In the data rows, the value 128 means zero.
Some points, each followed by its number:
149 & 101 & 170 & 147 & 214 & 136 & 130 & 47 & 147 & 142 & 132 & 104 & 103 & 202 & 129 & 136 & 113 & 119 & 155 & 131 & 76 & 133 & 181 & 160 \\ 0
109 & 110 & 106 & 144 & 134 & 128 & 112 & 146 & 161 & 144 & 130 & 117 & 150 & 140 & 116 & 150 & 88 & 141 & 136 & 131 & 122 & 110 & 179 & 121 \\ 1
153 & 123 & 126 & 108 & 106 & 158 & 105 & 115 & 144 & 132 & 124 & 120 & 150 & 144 & 131 & 147 & 136 & 150 & 138 & 130 & 168 & 119 & 138 & 119 \\ 2
170 & 222 & 79 & 181 & 126 & 45 & 133 & 109 & 97 & 143 & 131 & 135 & 65 & 104 & 130 & 110 & 132 & 141 & 132 & 120 & 124 & 155 & 110 & 141 \\ 3
79 & 112 & 116 & 127 & 133 & 124 & 149 & 127 & 140 & 132 & 129 & 151 & 111 & 115 & 138 & 128 & 147 & 127 & 120 & 118 & 124 & 160 & 93 & 138 \\ 4
137 & 156 & 115 & 183 & 135 & 138 & 158 & 131 & 101 & 123 & 62 & 146 & 144 & 173 & 143 & 128 & 122 & 89 & 179 & 111 & 135 & 160 & 109 & 76 \\ 5
162 & 142 & 134 & 115 & 96 & 115 & 167 & 177 & 118 & 123 & 111 & 85 & 113 & 98 & 140 & 106 & 143 & 100 & 117 & 94 & 177 & 105 & 121 & 109 \\ 6
30 & 120 & 109 & 165 & 0 & 81 & 80 & 237 & 142 & 112 & 169 & 111 & 59 & 0 & 66 & 177 & 97 & 139 & 19 & 165 & 252 & 73 & 229 & 87 \\ 7
140 & 143 & 186 & 149 & 140 & 109 & 179 & 144 & 111 & 155 & 160 & 186 & 158 & 117 & 161 & 76 & 173 & 46 & 137 & 117 & 78 & 135 & 81 & 113 \\ 8
97 & 147 & 69 & 83 & 180 & 48 & 185 & 189 & 157 & 193 & 130 & 83 & 130 & 165 & 135 & 89 & 129 & 91 & 140 & 91 & 46 & 0 & 188 & 139 \\ 9
130 & 122 & 134 & 107 & 119 & 142 & 117 & 137 & 153 & 144 & 133 & 129 & 143 & 116 & 122 & 133 & 127 & 119 & 113 & 125 & 119 & 138 & 115 & 139 \\ 10
147 & 130 & 162 & 181 & 138 & 110 & 172 & 170 & 98 & 119 & 147 & 165 & 167 & 57 & 119 & 88 & 117 & 116 & 167 & 94 & 204 & 108 & 144 & 167 \\ 11
194 & 153 & 57 & 121 & 151 & 111 & 23 & 82 & 125 & 117 & 68 & 66 & 52 & 192 & 160 & 172 & 184 & 184 & 105 & 104 & 72 & 189 & 72 & 215 \\ 12
188 & 55 & 170 & 109 & 94 & 249 & 75 & 40 & 41 & 142 & 135 & 135 & 142 & 50 & 149 & 188 & 159 & 129 & 126 & 153 & 151 & 169 & 97 & 77 \\ 13
94 & 166 & 176 & 50 & 176 & 124 & 190 & 104 & 99 & 76 & 196 & 120 & 38 & 61 & 143 & 139 & 120 & 181 & 130 & 139 & 194 & 123 & 111 & 103 \\ 14
118 & 179 & 145 & 136 & 118 & 129 & 148 & 133 & 139 & 157 & 135 & 141 & 134 & 120 & 133 & 140 & 138 & 132 & 123 & 132 & 133 & 163 & 90 & 90 \\ 15
166 & 96 & 139 & 126 & 122 & 127 & 102 & 121 & 141 & 152 & 143 & 108 & 115 & 126 & 79 & 172 & 89 & 149 & 119 & 135 & 64 & 166 & 120 & 199 \\ 16
112 & 99 & 137 & 134 & 126 & 151 & 151 & 144 & 130 & 118 & 101 & 131 & 140 & 149 & 102 & 145 & 109 & 93 & 125 & 125 & 119 & 157 & 143 & 113 \\ 17
132 & 138 & 149 & 140 & 134 & 146 & 107 & 103 & 150 & 146 & 131 & 123 & 132 & 123 & 128 & 144 & 133 & 144 & 114 & 125 & 126 & 152 & 133 & 144 \\ 18
129 & 88 & 157 & 131 & 122 & 156 & 142 & 132 & 127 & 117 & 136 & 111 & 132 & 129 & 107 & 152 & 116 & 124 & 123 & 127 & 112 & 143 & 149 & 136 \\ 19
237 & 255 & 223 & 121 & 172 & 115 & 0 & 0 & 133 & 214 & 87 & 59 & 142 & 255 & 145 & 217 & 98 & 87 & 191 & 162 & 157 & 63 & 167 & 131 \\ 20
74 & 138 & 148 & 152 & 146 & 134 & 249 & 181 & 110 & 156 & 97 & 152 & 141 & 101 & 93 & 137 & 104 & 109 & 143 & 131 & 159 & 58 & 158 & 97 \\ 21
105 & 153 & 113 & 91 & 147 & 127 & 169 & 204 & 104 & 69 & 65 & 112 & 99 & 160 & 130 & 165 & 125 & 164 & 121 & 107 & 157 & 106 & 149 & 96 \\ 22
104 & 116 & 130 & 145 & 164 & 106 & 74 & 106 & 163 & 152 & 139 & 109 & 142 & 132 & 124 & 148 & 87 & 105 & 113 & 142 & 64 & 165 & 128 & 143 \\ 23
133 & 93 & 146 & 94 & 129 & 140 & 125 & 109 & 112 & 73 & 135 & 132 & 108 & 99 & 96 & 107 & 75 & 124 & 121 & 114 & 132 & 112 & 132 & 148 \\ 24
122 & 116 & 121 & 136 & 142 & 77 & 81 & 121 & 151 & 119 & 147 & 142 & 110 & 125 & 147 & 110 & 157 & 130 & 120 & 135 & 120 & 110 & 134 & 173 \\ 25
119 & 175 & 26 & 67 & 255 & 190 & 70 & 0 & 157 & 172 & 101 & 0 & 67 & 255 & 62 & 249 & 0 & 154 & 104 & 196 & 0 & 255 & 64 & 143 \\ 26
124 & 115 & 110 & 138 & 101 & 116 & 113 & 151 & 127 & 93 & 68 & 107 & 133 & 149 & 114 & 151 & 101 & 143 & 118 & 126 & 138 & 112 & 136 & 88 \\ 27
139 & 118 & 114 & 28 & 84 & 197 & 132 & 133 & 150 & 110 & 126 & 156 & 92 & 78 & 130 & 108 & 188 & 95 & 92 & 81 & 96 & 255 & 13 & 99 \\ 28
127 & 150 & 114 & 172 & 91 & 122 & 132 & 94 & 123 & 159 & 129 & 151 & 167 & 117 & 110 & 117 & 118 & 119 & 140 & 140 & 137 & 151 & 104 & 116 \\ 29
154 & 60 & 202 & 112 & 17 & 107 & 50 & 139 & 104 & 109 & 141 & 79 & 129 & 45 & 75 & 161 & 108 & 124 & 48 & 117 & 200 & 108 & 93 & 195 \\ 30
146 & 157 & 60 & 157 & 137 & 86 & 51 & 81 & 131 & 109 & 146 & 132 & 119 & 137 & 149 & 148 & 93 & 201 & 134 & 187 & 124 & 168 & 94 & 140 \\ 31
51 & 65 & 126 & 177 & 95 & 57 & 116 & 193 & 183 & 108 & 161 & 68 & 94 & 139 & 127 & 95 & 137 & 101 & 80 & 116 & 107 & 44 & 242 & 155 \\ 32
136 & 152 & 193 & 177 & 29 & 105 & 107 & 90 & 98 & 149 & 194 & 100 & 132 & 94 & 122 & 175 & 105 & 77 & 98 & 190 & 95 & 218 & 102 & 40 \\ 33
114 & 141 & 131 & 137 & 164 & 185 & 224 & 121 & 102 & 124 & 124 & 90 & 111 & 141 & 147 & 135 & 113 & 141 & 185 & 104 & 97 & 177 & 108 & 106 \\ 34
106 & 135 & 138 & 151 & 135 & 86 & 136 & 148 & 107 & 90 & 140 & 125 & 95 & 119 & 121 & 132 & 116 & 117 & 131 & 135 & 104 & 125 & 152 & 126 \\ 35
107 & 128 & 98 & 190 & 149 & 74 & 179 & 167 & 154 & 147 & 44 & 61 & 74 & 136 & 18 & 182 & 56 & 0 & 92 & 92 & 89 & 246 & 102 & 146 \\ 36
165 & 139 & 113 & 46 & 87 & 172 & 166 & 85 & 79 & 107 & 151 & 166 & 159 & 113 & 112 & 114 & 157 & 212 & 145 & 92 & 165 & 140 & 65 & 116 \\ 37
163 & 82 & 166 & 103 & 107 & 255 & 80 & 60 & 52 & 172 & 121 & 135 & 148 & 51 & 150 & 194 & 169 & 162 & 130 & 167 & 146 & 153 & 91 & 91 \\ 38
12 & 56 & 30 & 249 & 255 & 0 & 170 & 153 & 125 & 61 & 86 & 126 & 69 & 255 & 172 & 0 & 163 & 34 & 223 & 162 & 55 & 90 & 178 & 187 \\ 39
75 & 116 & 131 & 161 & 53 & 117 & 125 & 185 & 136 & 126 & 140 & 124 & 103 & 40 & 98 & 155 & 123 & 131 & 85 & 145 & 186 & 103 & 187 & 117 \\ 40
130 & 110 & 54 & 107 & 78 & 124 & 95 & 140 & 130 & 79 & 136 & 94 & 101 & 90 & 115 & 145 & 133 & 158 & 114 & 174 & 182 & 98 & 139 & 112 \\ 41
146 & 116 & 62 & 186 & 83 & 137 & 69 & 77 & 143 & 177 & 130 & 123 & 193 & 91 & 131 & 148 & 157 & 158 & 146 & 171 & 169 & 108 & 105 & 119 \\ 42
146 & 148 & 130 & 144 & 124 & 100 & 125 & 143 & 119 & 153 & 139 & 131 & 162 & 122 & 162 & 79 & 158 & 136 & 150 & 127 & 146 & 63 & 154 & 125 \\ 43
136 & 50 & 97 & 120 & 75 & 162 & 77 & 100 & 111 & 138 & 136 & 122 & 154 & 106 & 119 & 61 & 111 & 100 & 139 & 95 & 152 & 66 & 167 & 183 \\ 44
127 & 161 & 108 & 89 & 121 & 152 & 158 & 173 & 117 & 88 & 114 & 159 & 114 & 120 & 126 & 115 & 150 & 142 & 132 & 101 & 176 & 112 & 132 & 109 \\ 45
109 & 131 & 173 & 126 & 147 & 158 & 143 & 116 & 87 & 110 & 141 & 139 & 84 & 100 & 121 & 150 & 96 & 134 & 132 & 130 & 155 & 118 & 172 & 103 \\ 46
184 & 122 & 164 & 142 & 159 & 126 & 66 & 39 & 86 & 87 & 151 & 129 & 119 & 137 & 175 & 98 & 156 & 133 & 115 & 149 & 122 & 97 & 172 & 153 \\ 47
120 & 106 & 173 & 165 & 139 & 211 & 87 & 57 & 97 & 151 & 113 & 122 & 177 & 185 & 159 & 191 & 122 & 95 & 199 & 160 & 168 & 137 & 184 & 64 \\ 48
106 & 43 & 82 & 124 & 173 & 147 & 144 & 97 & 114 & 124 & 146 & 57 & 102 & 127 & 131 & 84 & 126 & 117 & 137 & 121 & 126 & 32 & 207 & 162 \\ 49
161 & 165 & 84 & 112 & 110 & 162 & 99 & 70 & 108 & 109 & 169 & 91 & 144 & 96 & 152 & 98 & 131 & 208 & 113 & 162 & 173 & 101 & 119 & 160 \\ 50
129 & 142 & 195 & 160 & 125 & 89 & 200 & 143 & 118 & 176 & 161 & 211 & 158 & 115 & 178 & 15 & 212 & 10 & 141 & 98 & 59 & 142 & 44 & 105 \\ 51
152 & 118 & 179 & 148 & 214 & 119 & 144 & 47 & 151 & 144 & 141 & 100 & 107 & 217 & 132 & 139 & 116 & 111 & 161 & 122 & 85 & 133 & 192 & 152 \\ 52
16 & 127 & 11 & 221 & 155 & 18 & 190 & 255 & 196 & 131 & 98 & 0 & 255 & 129 & 55 & 220 & 22 & 255 & 170 & 228 & 116 & 78 & 84 & 155 \\ 53
97 & 98 & 167 & 84 & 71 & 144 & 147 & 162 & 126 & 123 & 160 & 160 & 147 & 116 & 121 & 111 & 123 & 149 & 104 & 135 & 118 & 128 & 116 & 105 \\ 54
139 & 174 & 88 & 65 & 129 & 93 & 110 & 163 & 131 & 114 & 113 & 105 & 78 & 114 & 127 & 164 & 116 & 171 & 96 & 119 & 171 & 142 & 77 & 123 \\ 55
124 & 37 & 99 & 32 & 59 & 218 & 0 & 48 & 170 & 147 & 238 & 53 & 157 & 78 & 239 & 173 & 169 & 172 & 122 & 174 & 142 & 137 & 90 & 86 \\ 56
119 & 154 & 125 & 125 & 106 & 113 & 159 & 157 & 145 & 137 & 134 & 147 & 134 & 129 & 125 & 111 & 136 & 134 & 112 & 132 & 142 & 93 & 146 & 122 \\ 57
113 & 64 & 210 & 106 & 140 & 125 & 50 & 173 & 168 & 49 & 202 & 77 & 126 & 143 & 203 & 135 & 199 & 116 & 92 & 160 & 103 & 119 & 188 & 127 \\ 58
136 & 129 & 103 & 132 & 155 & 131 & 108 & 79 & 129 & 113 & 132 & 139 & 144 & 151 & 155 & 105 & 129 & 130 & 139 & 156 & 125 & 149 & 109 & 123 \\ 59
150 & 122 & 94 & 111 & 118 & 150 & 94 & 100 & 132 & 115 & 154 & 125 & 127 & 111 & 146 & 139 & 158 & 170 & 117 & 133 & 114 & 158 & 84 & 152 \\ 60
126 & 224 & 47 & 101 & 118 & 153 & 146 & 220 & 99 & 98 & 96 & 188 & 163 & 175 & 193 & 120 & 173 & 230 & 187 & 101 & 202 & 140 & 90 & 64 \\ 61
125 & 145 & 145 & 155 & 119 & 121 & 139 & 115 & 102 & 108 & 130 & 151 & 139 & 112 & 141 & 111 & 127 & 103 & 132 & 165 & 173 & 115 & 110 & 92 \\ 62
195 & 178 & 80 & 165 & 251 & 121 & 55 & 13 & 134 & 89 & 115 & 129 & 25 & 195 & 164 & 29 & 131 & 167 & 164 & 83 & 100 & 149 & 172 & 251 \\ 63
147 & 225 & 43 & 0 & 111 & 215 & 251 & 255 & 111 & 55 & 106 & 251 & 78 & 107 & 123 & 113 & 162 & 214 & 166 & 63 & 244 & 81 & 116 & 36 \\ 64
135 & 133 & 132 & 126 & 133 & 128 & 147 & 134 & 118 & 128 & 130 & 132 & 126 & 130 & 126 & 123 & 130 & 135 & 136 & 123 & 127 & 122 & 124 & 140 \\ 65
140 & 108 & 123 & 121 & 110 & 117 & 58 & 108 & 148 & 105 & 132 & 115 & 129 & 130 & 130 & 137 & 109 & 126 & 99 & 150 & 119 & 135 & 124 & 141 \\ 66
103 & 101 & 100 & 63 & 197 & 119 & 95 & 76 & 101 & 29 & 131 & 76 & 32 & 180 & 205 & 39 & 131 & 131 & 125 & 102 & 140 & 47 & 174 & 185 \\ 67
114 & 124 & 119 & 87 & 194 & 95 & 189 & 164 & 138 & 120 & 128 & 75 & 125 & 136 & 121 & 136 & 128 & 121 & 138 & 114 & 128 & 129 & 86 & 160 \\ 68
115 & 139 & 121 & 125 & 127 & 132 & 111 & 120 & 138 & 147 & 123 & 110 & 131 & 129 & 129 & 156 & 102 & 113 & 140 & 117 & 108 & 161 & 110 & 106 \\ 69
143 & 124 & 98 & 135 & 127 & 80 & 98 & 129 & 170 & 125 & 135 & 95 & 134 & 125 & 97 & 160 & 90 & 124 & 104 & 111 & 81 & 163 & 122 & 156 \\ 70
108 & 113 & 41 & 64 & 123 & 110 & 198 & 188 & 128 & 141 & 125 & 85 & 130 & 135 & 111 & 117 & 129 & 183 & 148 & 121 & 101 & 102 & 23 & 89 \\ 71
189 & 146 & 164 & 125 & 113 & 173 & 148 & 116 & 159 & 177 & 122 & 119 & 171 & 128 & 88 & 169 & 157 & 197 & 115 & 148 & 152 & 155 & 141 & 130 \\ 72
112 & 84 & 149 & 147 & 97 & 150 & 123 & 92 & 157 & 160 & 142 & 122 & 136 & 117 & 99 & 146 & 127 & 95 & 113 & 136 & 112 & 154 & 124 & 152 \\ 73
119 & 147 & 114 & 153 & 63 & 129 & 138 & 172 & 122 & 123 & 101 & 109 & 141 & 90 & 123 & 144 & 169 & 146 & 109 & 143 & 171 & 131 & 96 & 76 \\ 74
170 & 111 & 140 & 121 & 112 & 121 & 131 & 124 & 142 & 143 & 132 & 169 & 133 & 119 & 106 & 77 & 161 & 105 & 99 & 110 & 104 & 108 & 115 & 180 \\ 75
123 & 128 & 107 & 181 & 72 & 129 & 160 & 180 & 153 & 138 & 93 & 151 & 174 & 108 & 82 & 158 & 145 & 134 & 119 & 133 & 154 & 155 & 136 & 106 \\ 76
134 & 86 & 102 & 122 & 167 & 76 & 63 & 1 & 145 & 91 & 123 & 123 & 76 & 171 & 99 & 71 & 70 & 53 & 87 & 150 & 37 & 157 & 130 & 173 \\ 77
113 & 117 & 159 & 113 & 152 & 153 & 143 & 133 & 144 & 136 & 123 & 126 & 119 & 112 & 105 & 143 & 111 & 129 & 98 & 126 & 121 & 120 & 152 & 148 \\ 78
158 & 124 & 138 & 114 & 115 & 131 & 103 & 118 & 119 & 151 & 107 & 143 & 118 & 146 & 118 & 122 & 127 & 143 & 99 & 115 & 87 & 91 & 180 & 136 \\ 79
174 & 94 & 68 & 121 & 135 & 88 & 23 & 100 & 171 & 75 & 149 & 103 & 151 & 193 & 190 & 85 & 100 & 85 & 130 & 145 & 65 & 177 & 69 & 139 \\ 80
163 & 136 & 175 & 119 & 114 & 143 & 171 & 122 & 120 & 161 & 143 & 146 & 152 & 102 & 127 & 141 & 163 & 128 & 133 & 125 & 145 & 118 & 131 & 115 \\ 81
137 & 132 & 128 & 145 & 174 & 142 & 131 & 99 & 115 & 121 & 128 & 124 & 140 & 168 & 132 & 110 & 106 & 122 & 142 & 160 & 105 & 86 & 175 & 130 \\ 82
155 & 156 & 119 & 175 & 77 & 116 & 150 & 167 & 108 & 112 & 90 & 162 & 172 & 140 & 131 & 110 & 171 & 117 & 143 & 168 & 180 & 125 & 100 & 74 \\ 83
126 & 133 & 84 & 99 & 214 & 88 & 191 & 197 & 134 & 97 & 140 & 63 & 91 & 179 & 89 & 151 & 94 & 126 & 131 & 127 & 111 & 88 & 143 & 153 \\ 84
138 & 116 & 117 & 82 & 55 & 216 & 169 & 169 & 100 & 153 & 112 & 166 & 175 & 43 & 130 & 149 & 173 & 154 & 132 & 119 & 227 & 136 & 71 & 79 \\ 85
153 & 96 & 56 & 107 & 67 & 122 & 35 & 107 & 152 & 100 & 191 & 61 & 141 & 134 & 175 & 118 & 169 & 175 & 87 & 180 & 89 & 49 & 150 & 150 \\ 86
141 & 134 & 105 & 147 & 161 & 135 & 110 & 78 & 130 & 121 & 131 & 134 & 147 & 142 & 145 & 117 & 131 & 126 & 141 & 154 & 115 & 147 & 111 & 121 \\ 87
141 & 149 & 135 & 109 & 92 & 142 & 145 & 163 & 108 & 121 & 131 & 146 & 128 & 89 & 102 & 122 & 122 & 139 & 101 & 115 & 153 & 112 & 126 & 144 \\ 88
158 & 133 & 157 & 116 & 141 & 123 & 102 & 109 & 129 & 95 & 110 & 135 & 81 & 163 & 124 & 153 & 135 & 128 & 128 & 118 & 121 & 225 & 125 & 132 \\ 89
80 & 35 & 132 & 166 & 163 & 139 & 77 & 124 & 188 & 96 & 140 & 84 & 171 & 178 & 115 & 115 & 111 & 131 & 101 & 193 & 74 & 90 & 190 & 168 \\ 90
119 & 125 & 141 & 124 & 86 & 193 & 118 & 147 & 157 & 159 & 117 & 153 & 168 & 132 & 142 & 119 & 169 & 146 & 131 & 137 & 163 & 110 & 160 & 77 \\ 91
149 & 136 & 127 & 121 & 99 & 117 & 103 & 117 & 153 & 148 & 143 & 117 & 145 & 151 & 121 & 122 & 136 & 112 & 120 & 138 & 123 & 142 & 129 & 121 \\ 92
134 & 148 & 111 & 123 & 107 & 130 & 113 & 125 & 113 & 134 & 137 & 118 & 128 & 111 & 129 & 120 & 119 & 163 & 120 & 133 & 146 & 113 & 130 & 131 \\ 93
Which three points above are nearest to each new point by angle, seen from the average point of the numbered points? Their numbers follow each, nearest first.
111 & 80 & 111 & 137 & 145 & 138 & 150 & 104 & 127 & 133 & 131 & 91 & 121 & 126 & 112 & 112 & 120 & 117 & 135 & 127 & 139 & 74 & 179 & 144 \\ 49 44 32
126 & 162 & 147 & 83 & 71 & 153 & 160 & 176 & 103 & 118 & 136 & 163 & 129 & 64 & 106 & 128 & 122 & 172 & 99 & 98 & 168 & 94 & 113 & 144 \\ 88 45 85
128 & 150 & 108 & 150 & 58 & 134 & 145 & 171 & 120 & 135 & 89 & 102 & 141 & 97 & 129 & 141 & 165 & 157 & 104 & 141 & 175 & 135 & 92 & 73 \\ 74 83 85
68 & 48 & 129 & 125 & 123 & 226 & 208 & 217 & 138 & 93 & 0 & 123 & 142 & 173 & 18 & 172 & 59 & 0 & 99 & 67 & 99 & 204 & 181 & 64 \\ 17 36 19
128 & 146 & 159 & 174 & 108 & 104 & 139 & 121 & 87 & 124 & 129 & 181 & 148 & 117 & 141 & 98 & 139 & 100 & 143 & 188 & 184 & 113 & 111 & 77 \\ 62 83 29
121 & 190 & 93 & 201 & 72 & 96 & 127 & 80 & 115 & 168 & 109 & 192 & 194 & 118 & 110 & 88 & 94 & 113 & 148 & 141 & 140 & 164 & 78 & 127 \\ 29 83 42
147 & 158 & 112 & 107 & 93 & 125 & 105 & 137 & 103 & 127 & 140 & 114 & 125 & 99 & 142 & 129 & 103 & 159 & 125 & 114 & 143 & 106 & 113 & 134 \\ 93 88 50
120 & 188 & 107 & 79 & 163 & 183 & 230 & 146 & 117 & 162 & 110 & 137 & 134 & 131 & 99 & 157 & 102 & 146 & 161 & 89 & 113 & 177 & 98 & 91 \\ 34 15 64
113 & 53 & 116 & 126 & 178 & 162 & 164 & 80 & 115 & 122 & 142 & 68 & 102 & 128 & 106 & 87 & 124 & 105 & 140 & 138 & 121 & 29 & 190 & 162 \\ 49 82 67
162 & 140 & 174 & 94 & 161 & 110 & 92 & 101 & 136 & 81 & 97 & 131 & 51 & 171 & 129 & 160 & 131 & 104 & 116 & 92 & 136 & 242 & 118 & 139 \\ 89 12 28
182 & 141 & 138 & 121 & 67 & 110 & 74 & 111 & 192 & 157 & 175 & 103 & 166 & 169 & 125 & 118 & 149 & 104 & 118 & 151 & 105 & 152 & 128 & 109 \\ 92 80 33
148 & 111 & 110 & 107 & 99 & 158 & 83 & 99 & 142 & 117 & 152 & 135 & 135 & 108 & 152 & 145 & 156 & 171 & 119 & 126 & 103 & 162 & 82 & 164 \\ 60 56 28
112 & 137 & 138 & 141 & 137 & 79 & 127 & 158 & 115 & 102 & 142 & 126 & 92 & 114 & 125 & 123 & 117 & 115 & 122 & 137 & 94 & 121 & 150 & 129 \\ 35 32 39
95 & 231 & 130 & 14 & 71 & 118 & 188 & 201 & 146 & 87 & 139 & 122 & 47 & 70 & 122 & 175 & 117 & 157 & 27 & 113 & 144 & 152 & 76 & 73 \\ 55 14 64
158 & 87 & 106 & 131 & 119 & 163 & 88 & 99 & 155 & 145 & 118 & 142 & 143 & 124 & 140 & 143 & 166 & 180 & 120 & 125 & 115 & 138 & 117 & 155 \\ 60 42 18
77 & 117 & 199 & 88 & 192 & 188 & 194 & 143 & 165 & 141 & 138 & 147 & 109 & 110 & 53 & 179 & 69 & 131 & 48 & 112 & 91 & 111 & 162 & 175 \\ 78 19 46
124 & 190 & 196 & 113 & 78 & 123 & 129 & 110 & 32 & 110 & 154 & 157 & 142 & 100 & 174 & 180 & 180 & 130 & 139 & 172 & 223 & 135 & 99 & 33 \\ 62 83 85
140 & 120 & 199 & 192 & 120 & 107 & 192 & 217 & 56 & 108 & 151 & 183 & 171 & 24 & 143 & 70 & 137 & 72 & 165 & 62 & 250 & 102 & 169 & 196 \\ 11 88 65
127 & 131 & 110 & 152 & 139 & 84 & 155 & 140 & 160 & 141 & 103 & 88 & 98 & 127 & 83 & 148 & 100 & 74 & 106 & 119 & 100 & 181 & 120 & 147 \\ 36 70 23
203 & 148 & 70 & 117 & 160 & 97 & 41 & 87 & 127 & 113 & 62 & 85 & 58 & 185 & 161 & 162 & 160 & 186 & 116 & 110 & 60 & 191 & 63 & 212 \\ 12 63 60
135 & 126 & 136 & 157 & 128 & 122 & 160 & 152 & 104 & 126 & 140 & 144 & 142 & 96 & 124 & 117 & 126 & 114 & 146 & 113 & 168 & 124 & 140 & 147 \\ 11 65 21
75 & 159 & 255 & 102 & 217 & 218 & 166 & 93 & 27 & 80 & 163 & 138 & 16 & 43 & 126 & 210 & 40 & 164 & 121 & 121 & 204 & 116 & 255 & 41 \\ 46 14 78
138 & 158 & 199 & 97 & 152 & 164 & 145 & 127 & 80 & 106 & 114 & 152 & 85 & 132 & 127 & 151 & 130 & 110 & 151 & 110 & 162 & 136 & 170 & 65 \\ 46 14 45
196 & 155 & 129 & 122 & 65 & 109 & 69 & 105 & 194 & 166 & 167 & 100 & 185 & 185 & 116 & 118 & 145 & 103 & 110 & 145 & 91 & 148 & 128 & 117 \\ 92 80 66
136 & 137 & 97 & 119 & 167 & 99 & 153 & 170 & 122 & 107 & 124 & 100 & 113 & 148 & 100 & 143 & 118 & 134 & 127 & 132 & 125 & 98 & 147 & 156 \\ 84 68 9
141 & 141 & 130 & 122 & 148 & 139 & 187 & 150 & 88 & 108 & 133 & 140 & 138 & 137 & 114 & 112 & 140 & 146 & 157 & 115 & 111 & 107 & 97 & 161 \\ 65 34 68
132 & 158 & 194 & 107 & 144 & 168 & 149 & 139 & 77 & 111 & 125 & 167 & 91 & 125 & 129 & 153 & 126 & 94 & 139 & 119 & 163 & 131 & 172 & 70 \\ 46 45 81
110 & 75 & 190 & 115 & 136 & 124 & 70 & 170 & 155 & 80 & 192 & 92 & 125 & 134 & 184 & 129 & 181 & 128 & 95 & 133 & 105 & 126 & 171 & 130 \\ 58 32 90
111 & 51 & 148 & 111 & 76 & 196 & 142 & 180 & 197 & 146 & 147 & 173 & 202 & 102 & 120 & 140 & 197 & 139 & 101 & 157 & 173 & 139 & 167 & 79 \\ 91 85 54
115 & 123 & 117 & 95 & 194 & 93 & 165 & 149 & 142 & 117 & 132 & 86 & 111 & 122 & 131 & 143 & 119 & 108 & 135 & 114 & 117 & 148 & 102 & 154 \\ 68 84 36
178 & 111 & 138 & 75 & 106 & 206 & 65 & 110 & 160 & 142 & 120 & 116 & 180 & 149 & 139 & 161 & 152 & 181 & 143 & 122 & 184 & 116 & 147 & 114 \\ 2 91 72
98 & 110 & 128 & 141 & 120 & 111 & 117 & 149 & 148 & 123 & 143 & 105 & 118 & 133 & 131 & 120 & 134 & 119 & 116 & 122 & 116 & 104 & 158 & 148 \\ 32 90 9
102 & 149 & 143 & 142 & 140 & 128 & 194 & 154 & 100 & 143 & 112 & 140 & 139 & 104 & 117 & 131 & 119 & 125 & 133 & 128 & 142 & 85 & 146 & 94 \\ 21 57 65
139 & 122 & 107 & 131 & 124 & 124 & 134 & 120 & 123 & 138 & 121 & 135 & 121 & 122 & 111 & 132 & 119 & 137 & 137 & 124 & 112 & 139 & 112 & 155 \\ 16 65 70
119 & 58 & 105 & 118 & 178 & 67 & 10 & 0 & 142 & 73 & 134 & 137 & 80 & 175 & 70 & 22 & 21 & 15 & 63 & 138 & 4 & 134 & 130 & 205 \\ 77 23 80
138 & 169 & 53 & 154 & 135 & 86 & 66 & 79 & 130 & 109 & 142 & 121 & 119 & 128 & 146 & 154 & 101 & 187 & 143 & 175 & 133 & 180 & 75 & 152 \\ 31 60 12
155 & 135 & 144 & 121 & 173 & 139 & 253 & 157 & 78 & 125 & 170 & 127 & 112 & 137 & 105 & 93 & 146 & 160 & 176 & 105 & 100 & 111 & 87 & 189 \\ 65 34 68
135 & 104 & 152 & 129 & 125 & 149 & 134 & 129 & 133 & 120 & 129 & 118 & 134 & 133 & 114 & 146 & 123 & 126 & 125 & 132 & 121 & 144 & 144 & 134 \\ 19 17 78
107 & 65 & 159 & 153 & 81 & 157 & 121 & 89 & 156 & 155 & 142 & 114 & 145 & 117 & 87 & 151 & 128 & 70 & 89 & 140 & 111 & 154 & 124 & 154 \\ 73 19 10
123 & 160 & 115 & 162 & 100 & 122 & 129 & 105 & 118 & 149 & 124 & 155 & 161 & 114 & 119 & 113 & 110 & 122 & 136 & 135 & 132 & 152 & 103 & 119 \\ 29 15 62
138 & 143 & 77 & 146 & 140 & 106 & 70 & 82 & 139 & 111 & 139 & 113 & 125 & 140 & 139 & 135 & 105 & 188 & 138 & 171 & 125 & 170 & 100 & 145 \\ 31 59 87
128 & 113 & 121 & 84 & 80 & 201 & 171 & 153 & 99 & 138 & 128 & 158 & 159 & 52 & 126 & 143 & 160 & 149 & 126 & 111 & 196 & 135 & 79 & 100 \\ 85 37 88
161 & 134 & 125 & 172 & 231 & 161 & 136 & 68 & 116 & 111 & 131 & 111 & 137 & 191 & 137 & 86 & 83 & 123 & 162 & 166 & 96 & 43 & 225 & 131 \\ 82 0 52
70 & 163 & 203 & 68 & 195 & 127 & 212 & 116 & 115 & 89 & 193 & 138 & 35 & 56 & 144 & 154 & 111 & 168 & 124 & 153 & 199 & 126 & 112 & 79 \\ 14 46 64
173 & 153 & 168 & 97 & 150 & 114 & 111 & 103 & 109 & 116 & 119 & 116 & 57 & 127 & 117 & 144 & 119 & 109 & 139 & 102 & 122 & 176 & 118 & 127 \\ 89 12 63
111 & 100 & 158 & 94 & 82 & 145 & 139 & 137 & 132 & 134 & 160 & 144 & 145 & 126 & 114 & 112 & 125 & 152 & 109 & 128 & 114 & 131 & 109 & 118 \\ 54 10 37
92 & 133 & 21 & 33 & 162 & 86 & 207 & 171 & 100 & 150 & 83 & 100 & 121 & 170 & 103 & 110 & 98 & 180 & 175 & 125 & 43 & 111 & 28 & 106 \\ 71 68 84
120 & 177 & 255 & 210 & 0 & 61 & 90 & 54 & 46 & 174 & 229 & 70 & 113 & 68 & 78 & 212 & 71 & 34 & 137 & 232 & 74 & 255 & 95 & 0 \\ 33 69 29
70 & 71 & 115 & 128 & 122 & 179 & 189 & 184 & 133 & 95 & 56 & 147 & 151 & 168 & 52 & 149 & 87 & 19 & 111 & 92 & 110 & 196 & 155 & 83 \\ 17 36 19
155 & 140 & 113 & 127 & 170 & 118 & 110 & 86 & 134 & 119 & 120 & 125 & 88 & 155 & 135 & 95 & 122 & 137 & 138 & 105 & 113 & 135 & 144 & 178 \\ 63 0 67
